Families of rows that turns and mirrors carry onto each other, the same ones carrying the whole set onto itself: the rest of each named row's family, in list order:
4 families of 4 rows:
dofam: [-20   9  38  26 -25   2  -1   5   4]
rufi: [-21  19  21  22 -22 -37   0  -2  25]
dar: [ 61   9  19 -36  23  -4 -13   5 -11]
bozet: [-29  25  16  18 -22  -7  -6   4  33]
dapi: [ 40  20   8 -36  40   5 -25  11 -15]
pamig: [ 49  -7  14 -29  16  -1 -36  28   6]
vati: [ 46  29 -10 -38  35 -20 -19   8  12]
pul: [-26   6   3  16 -17  -1   7   2  31]
Nuti: [ 44  35  18 -40  21  -7 -43  16  -5]
Mume: [ 54  29  24 -40  12 -12 -35  13  -2]
Pabe: [-35   5  21   7 -11  -7   3 -18  25]
Zafe: [-22   3   4  20 -15 -33  11  -3  20]
buson: [ 67  25  26 -22  17  -3 -17  16  -9]
mozos: [-21  42  16  17  -9 -21  18 -17   9]
Biz: [-31   2  24   8 -12 -23   6 -19  20]
nes: [ 46  38  15 -22  35   0 -27  21 -15]

Same family as Mume: Nuti, Pabe, Biz
Same family as bozet: rufi, dar, dapi
Same family as dofam: pamig, vati, mozos

Families of rows that turns and mirrors carry onto each other, the same ones carrying the whole set onto itself: the rest of each named row's family, in list order:
4 families of 8 rows:
lal: [-51  13 -15 -37 -37  -6 -57  12  -1 -21 -13 -15   2  25  22]
Tum: [-37  -1 -10 -50   3 -60 -34  41   5 -39  16  22   8   1  28]
napit: [-12   8  12  11  37 -42 -10  38  42 -32   4  -4  16  37   9]
sotar: [-43   0  32   4 -24 -12  26 -22   7 -12  17 -18 -13  15  13]
Dem: [-67  41   9 -27   9  -7  -4  29   5  17 -59  -3  28  14  10]
Zez: [-41  13   2  45  18  -3 -31  28 -11 -30 -17   4  35  -2  -8]
Mam: [-55  21  -9 -42 -49 -22 -32  21 -22  -6 -11 -24  42  16  16]
tenup: [-33 -30  15  -1 -35 -33  23 -17   8  -9   9  14 -10   5  36]
Peto: [-14 -10  -2 -47 -15 -62 -12  26   7 -29  33  -4  28  23  17]
fevet: [-35  -8  12 -23  28 -31   6 -13  -9   3 -30  36 -10  34  -2]
vun: [-58  47   8 -48  -4 -14  -2  15  36 -12 -50  -6   3   2   5]
vafi: [-50  16   1  11 -33 -44  20  14 -13 -37 -18   6  29 -46   4]
vefi: [-65  14  -1 -32 -44 -19 -49   9  -8  -9 -15 -22  38  33  25]
loza: [-42  36   9  45  13 -19 -31  27   1 -36 -33  11  36   1  -6]
degep: [-34 -22   7   6 -36 -30  32 -17   5 -13  -3 -12 -16  13  24]
nak: [-57  44  14 -34 -16 -28   1  30  13  20 -58 -10  26  30  18]
zigo: [-35  10  23 -35  24 -10   3 -20  -5  -8 -15  33  -9  12 -20]
lasu: [-35 -11  20 -19  35 -18  15   3   9  17 -24  37  -6  25  14]
Nunos: [-30 -15   4 -50  -5 -58 -28  25   9 -30  29  14  41   9  21]
tuvi: [-71  43  13 -37   6 -33   0  18  22   2 -65   0  23  19  13]
piv: [-22  20   9  44   1 -15 -32  25 -10 -27 -20  21  42 -16  -2]
zif: [-19 -23  13  11 -34 -20  25  -9  -2   6 -10   7 -15  19  29]
nulor: [-63  31  29   5 -17 -47  26  14 -14 -35   6   4  23 -37  11]
mebo: [-47  12   9  13  26 -41 -12  56  35 -31   8 -18   0  22  41]
mufo: [-11   2  12 -41  -6 -69 -20  36  22 -21  23  12  45  15  18]
damep: [-28   5  15 -27  19 -30  16   8 -11  20 -41  44   0  25   5]
Ropel: [-55  19   8  20 -53 -39   1   4  -6 -36 -17  11  30 -36  20]
lat: [-27  -2  14  10  31 -34  -4  47  53 -28   9 -17  25  20  23]
vivu: [-40  14   1 -36 -46 -32 -48  16 -18   2  -3 -10  42  39  17]
naka: [-11  11  18  27  18 -29 -20  42  49 -20   1 -12  31  27  20]
tun: [-58  21  16  40  19 -18 -32  30 -32 -30   5   7  20   5   9]
loz: [-31  12  10  17 -47 -41  24  16   2 -24 -21  11  24 -41  23]

Same family as Tum: lal, sotar, vun, zigo, nulor, mebo, tun
Same family as Dem: napit, Mam, tenup, Peto, loza, lasu, Ropel

Families of rows that turns and mirrors carry onto each other, the same ones carrying the whole set onto itself: the rest of each named row's family, in list order:
4 families of 8 rows:
sava: [  5 -37  -3 -11   9 -30 -22 -36  14  -9  10 -17   3   4  36  54 -45  -8
 -28  48  18   7  -5 -30 -27  -3  15   1]
Maza: [  6  15 -19 -14  48   6 -17  13  73 -12  -5  -8 -22  38  36  20   5  -6
 -47 -19   9 -32  17  -3  25  13   0  39]
begar: [  9  11 -17   0  36  17 -45  12  77  -2 -24  -2 -23  31   4   7   8 -15
 -20  -4  -3 -28 -19 -12  18   5   7  45]
mefeg: [ 18  -9  -7   9 -13 -27  15 -18 -12 -10  -4   3  17   1 -25  26  -6   7
 -28  -5 -30  41  17 -28 -21  10   5   3]
kamu: [ 14 -17 -25 -19  12  -7   7 -13  29 -34   6 -33   6   6  21  57 -53 -18
  33  53  38   4  11 -20 -19 -22  10  -8]
Las: [-34 -50 -37  18  15   8 -18   7  75 -13  -6 -14 -22   4   1  22 -10 -18
 -25  -6 -21 -26  61 -24  32  31 -11  -7]
puzor: [ -7 -29  11  -7  34  20 -12  31  39 -50 -17 -36 -42  34   2  30 -18 -44
   3 -19 -21 -12  36  17  20  -1 -24 -20]
Dira: [ -9 -19  16  -7  39 -31  10 -42  33  -9   5 -20  -2 -12  17  50 -55 -39
  -8  40  25  -9  46 -12 -24   4  -3  -5]
Sepur: [ -5  35 -43 -12  21 -13   3 -13  -2 -10  14 -41  17  -1 -17  31  16 -12
  39 -16   4  15  -1 -62  -8   7   1  -6]
Moki: [-30 -47 -25   3  25  29 -22  27  56 -40  -8   5 -14  24 -20  23 -39  -8
  -6 -14 -18 -12  58 -10  32  19 -22 -10]
sib: [-29 -40  34  -6  40  14  -5  14  46 -30 -28 -32 -52  41   0  47 -22 -20
  -9 -16 -21  12   8  11   1 -14  -7 -27]
Sufo: [ -7   7 -30   9  23 -17  -3 -27  -2  32  16 -38  28 -17  -2  44   0 -35
   3 -16 -12   4  -8 -64 -20   9 -19  -1]
Fusum: [ -8 -21   8  10  37  41 -28 -17  65 -17 -20 -11  10  16   3 -24  11  -6
 -30 -19  -5  30 -18 -39   3  -7 -33  -8]
Bagi: [  3 -35  10   2  12   3  10  24  66 -17 -18 -51 -44  22   8  26  12 -42
 -14 -33 -25 -14  44  18   8  -3 -11 -13]
remo: [ 30  30 -11  19  21 -32  14 -39  37  18  23  11   1  -3 -33  19   1 -15
 -23   3 -21  30  24 -20 -17  -4   7  11]
sofo: [ 13 -17 -36 -30   2   0  21   7  48 -14   8 -27  30  15   7  61 -59  11
  37  17  29  12  20 -15 -25 -26   6  -1]
mun: [-28 -40 -64  11  17  33   8  30  63 -35 -11 -10 -34  18  -2  42 -33 -11
  27  -8  -9  -7  35 -20  24   0   0 -14]
gud: [  8 -31  -1 -40   0 -16   7  -3  38  19  14 -31  37  24  18  60 -42  23
 -16 -17   6  22  -1 -14 -39 -23   2   0]
kom: [ 31  11 -15  16 -11 -24  16 -25   4  29  -7   0   9  -9 -28  34  -3 -19
   1 -12 -25  20   0 -28 -30   0   5  20]
Reni: [-13  11 -22 -12  27 -26  -1 -12 -21  -5  10 -53  26   4  15  54  -6 -18
 -24 -18 -27  10  -5 -52 -13  17 -20 -10]
pana: [  6 -33  12   5  40  25 -16   2  69 -13   4  -8  -8  25  16 -23  34  -8
 -39 -14  37  11  36 -23  15  -8 -10   2]
tek: [ 18  35 -35  -1  -1 -20  10 -17  -2 -17  -2  -8   1   1 -35  24  11   0
  33  -1  -4  25   6 -40 -10   4  21  12]
satik: [ -2  35 -25   1  55 -24   3 -30  33  24  44 -41  21  -3  -3  35   6 -32
 -18 -14 -13  12  12 -48 -11   1 -20  -8]
tiseg: [  4  28 -10   0  37  20 -24  -7  66 -20 -39  -4 -15  29  17  12  -8  -6
 -41 -18 -33  -5 -35 -11   8   8 -19  29]
gez: [ -5 -15   8 -29  26 -17  34 -15  58  16  10 -18  34   4  -4  56 -61   0
  -1 -17  12   2  55  -1 -30  -4  -9   1]
vefof: [  8 -16 -14 -36  19  -8  18  -7  21  11  30  -1  28  23  18  73 -70   6
   0 -19  21  12  29 -13 -26 -14  -9   4]
tep: [-10 -37 -31   8  18  29  16  28  51 -42 -18 -36 -56  24   7  40 -16 -34
  34  -9  -4   1  24   0  10 -19   1 -27]
deg: [-60 -50 -11   2  36  18 -24   8  63 -21 -17   5 -25  30 -12  48 -47  13
 -20  -4 -22   0  24 -23  20  15  -9 -13]
mafat: [ -3  -3 -29  -5  38  44 -13  -3  55 -22 -17  -8 -11  17  15 -22  27  -5
  21 -28  45   9  -6 -44   9  -7   3   9]
gop: [ 15 -25   5  -9  28 -16   0 -32  -3 -14  22  -1  -5  11  26  59 -58 -26
  -3  32  36  13  23 -19 -25 -12  -2  -8]
fazus: [  9  28 -37 -12  34  30  -8   3  56 -24 -31   0 -31  25  23  -2  12  -3
  14 -26  24 -11 -15 -20  13   3  13  36]
Fasef: [  1 -24   6   1  39  38 -43  12  79   5  -8 -21   2  26  -6 -19  32 -16
  -7 -22  22   4  -7 -30   9 -16 -11   8]

Same family as remo: Dira, sib, Fusum, satik, tiseg, gez, deg
Same family as Bagi: sava, Maza, mefeg, Las, gud, Reni, pana
Same family as fazus: kamu, Sepur, sofo, mun, tek, tep, mafat

Families of rows that turns and mirrors carry onto each other, the same ones carrying the whole set onto itself: the rest of each named row's family, in list order:
4 families of 4 rows:
gar: [-19  40 -10 -15  12  11  25  -1  38  22 -10   4 -36 -28  11]
fofu: [-14  42  -8 -18  12  12  12  -3  42  24  -3   2 -30 -19  26]
nugu: [-18  -2 -36  39  -7 -14  15  -9  10 -37  -9 -36  40  -1  11]
Kaz: [ 14 -40   1 -21 -15  35 -16  -1  11  -8 -17  24   1  13  11]
fabis: [-16   4 -20 -18  36 -31  -2  -6 -33 -26  21  -4   2 -13 -44]
Fiv: [ -6   5 -13 -16  24 -37  -7 -15 -18 -14  35  16   0 -17 -44]
Dutu: [-17  15 -13 -30  37 -35  -7  -4 -27 -22  24  -2   8  -3 -38]
pize: [-21  -9 -21  37   7 -19  29 -20  12 -31 -30 -30  28  11  18]
fafo: [ 13 -29   8 -18  -6  39 -26   2  22   0 -14  21   6  15  11]
piva: [-21  -7 -35  37  -3 -20  24  -8  -7 -36 -16 -34  34  -8  11]
Tolot: [-23  41 -21 -23   8  17  26   7  27  14  17  -7 -28 -27  28]
lub: [ 10 -25  -2 -22 -10  38 -33  13   8 -13 -34   8  12  12  -3]
Pifam: [-23   6 -20  30   2 -12  28  -7  -2 -41 -10 -48  35  -2   9]
Kedu: [  8 -28  11 -26 -13  33 -23 -12  14   4 -26  25   5   2   0]
ran: [-16   4 -32 -19  25 -36 -18   4 -27 -20  25  -3   9  -4 -42]
Demup: [-10  30 -16  -9  16  14  29   0  45  13   0  13 -37 -17  29]

Same family as ran: Pifam, Kedu, Demup
Same family as Kaz: gar, nugu, Dutu
Same family as Tolot: Fiv, pize, lub

Families of rows that turns and mirrors carry onto each other, the same ones carrying the whole set onto itself: the rest of each named row's family, in list order:
5 families of 4 rows:
gab: [  1   8   9   8 -17 -40  25  30  19  17  21  23  12]
Vafer: [ 14 -40  51 -29  14   5 -31 -38  23 -11   5  -7 -15]
ruba: [  3 -43  19  -7 -44   8 -14 -31  25  48  22  38   0]
befav: [  3   5 -16   1 -44 -12  32   8  16  14  34  18   5]
git: [ -3  -7  16  13 -16 -36  14  43  27  19  11  26  -7]
deza: [  2 -11   1  19   6 -28   9  38  10   7  13  23  -9]
Balik: [  1   4  45 -40 -24   8 -50 -30  27 -33   0  -3  19]
Lamal: [-54   1  24 -14  -3  -8 -16   1  29 -38 -15  42  11]
kir: [ 22 -14  16 -44 -35  12 -26 -25  18  31  50   5   6]
Pogek: [ 17 -47   7   8 -26  14 -20 -23   6  39  23  36   3]
fupo: [-23  26   7  -2 -27 -27   0   3  24 -43 -18   1   3]
Zamu: [-38  -1  15   0 -15  -5 -12  -3  32 -61 -14  17  11]
kap: [-48  16  16 -15  -5 -23 -10 -15  23 -37 -17  27  19]
Lokos: [ -2 -30  66 -46   2   1 -22 -33  41 -10  10   0 -11]
fepuv: [ 10 -25  11 -17 -41  -5 -19 -36  16  52  32  29  14]
bazu: [  9 -15  66 -44  -4  -7 -26 -45  34 -10   7  -6  11]
lov: [  5 -29  48 -38 -11   5 -50 -33  38 -20  12 -14  -7]
Rez: [-38 -10  16  -3  14   3 -14 -11  14 -48 -14  34   8]
ruk: [ 17 -40   9 -10 -44  18 -20 -16  22  33  48  25   8]
zeg: [ -9  -6 -13  12 -22 -28  18  35  24   3  28  13 -12]

Same family as kir: befav, Balik, fupo
Same family as fepuv: gab, kap, bazu
Same family as Rez: Vafer, deza, Pogek

Families of rows that turns and mirrors carry onto each other, the same ones carrying the whole set onto itself: the rest of each named row's family, in list order:
7 families of 4 rows:
gumo: [-19  23  15  19  63  49  12 -32   0  22  22  12 -11 -16  22   0   7 -25
  26  -3   7  36]
rili: [-17 -33  -9  -6  25  34  17   1  51  11 -43 -13  12  -1  -4  30 -27  -8
  24   6  28  -2]
ger: [  6 -56   9  18  31  24 -19  10  35  18 -25   5  26  12  25  29  34   8
  35 -29   3  12]
giv: [-19 -37  26 -10 -18  -8  24  19 -36  -7  10  13  40  35 -27  16   4 -11
  15   7   6 -25]
Gufit: [-16   9  39 -46  17  -2  26   7 -44  24  33  13 -11  -7   0 -28  23 -32
  -7  11 -12   4]
Suron: [  7 -10  13 -17  55  13   6  -4 -12  38 -20   8 -24  10  33 -31  -5 -23
  11  10 -23  48]
bepim: [ -9 -41  32 -23 -26  -8  21  25 -34  -8 -13   9  19  -2 -11   0  10 -27
   6  -5  21 -41]
gedub: [-31 -17  13 -17  -3  26  38   8  17   1   7 -11  13 -16 -26  29  -3 -12
   4  12  48 -45]
mumin: [  4 -17  19   9  65  31  -8  -4  15  46  22   5  -9   6  35   3  49   9
  16 -10  -9  37]
Zozu: [  2 -57 -15 -15  -1  21 -48  -4   6  26 -10  23   7  37  29  28  -9 -14
  47   9  13   9]
mova: [-37  10  32 -31  25   5  29  -1 -37  15  34  26   8  19 -30 -13  15 -29
   4  10 -34  14]
Valod: [-22 -23  -8 -51  30  33 -17   6  -1  54  13  14 -10  10  12  -6 -20 -20
 -10 -12  -8  60]
fud: [-30  20  18 -36  26  24  40  -6   9  30  50 -17  -4 -13  -6  10   7  -4
  -9  30  20  -4]
luv: [-22 -43  31   0   5  19   0  19  12  -2   3  18  28 -13 -12  32  56 -11
  21 -37  15 -35]
Laba: [  2 -20  -4 -11  35  39 -32 -16 -17  48  31  29 -40  26  35   1   6 -16
  30  29  11  25]
sos: [-43  25  32 -18  13  21  16 -21 -10   3  49  14  31 -26 -10  17  24 -31
  18 -18   3  -1]
dok: [-20  -3  39  -9  40  28  12   6  -9  25  51  19  -4 -17  -1   6  70 -10
   4 -16   4 -11]
nor: [-16 -24  19  10 -18  11   5  -6   1 -12  12  -7  60  -2   7  41   4  -7
  33 -19  34 -16]
tezut: [-32  -5  12 -34  12  38 -17 -10 -31  25  48  49 -34   1  -7   2  27 -45
  19  14  12 -19]
Zisaf: [-15   6  -6 -24  54  32  19 -15  40  41  -1 -19  -3   1  15  10 -18  -1
   8  23   3  40]
fudu: [-18 -60   4 -14 -17  40   2  32 -28  15   4  19 -13  -1 -13  11 -10 -23
 -13 -14  56 -26]
Soze: [-21 -22  12 -51  -6  24   4  20 -40  43  60   6  -8   5  -1  -2   1 -12
 -26   0  28  12]
Nez: [  6 -58   5  36  18  21  12  13 -16   2 -40  10   9  47   2   8 -18  -3
  30  15  13   5]
Zufe: [  8 -26   3  45  30  38  -1 -16  11   7 -15  -7  17   8  39  25 -10   0
  41  -5  35  21]
tib: [ 13 -58   5   5  13   8   0  17  -3   7 -65   4   5  15  22  -3 -18 -18
  26  -2  10   5]
Varo: [-30 -44   2 -38 -24  19 -31   0  -7   5   7  44  12  10 -13  32  11 -42
  37  -4  13 -33]
relen: [-11  -9   8  13  65  33  16  -8 -16  26 -16  25 -21  32   0 -19  -7 -23
  18  18 -24  42]
Safak: [-19 -61 -17 -13  19  53 -18  18   8  28 -42  24 -15   5  -2   5 -31 -33
   6 -25  22  22]

Same family as luv: ger, mumin, dok
Same family as Suron: Gufit, bepim, tib
Same family as mova: giv, Nez, relen
Same family as tezut: Zozu, Laba, Varo

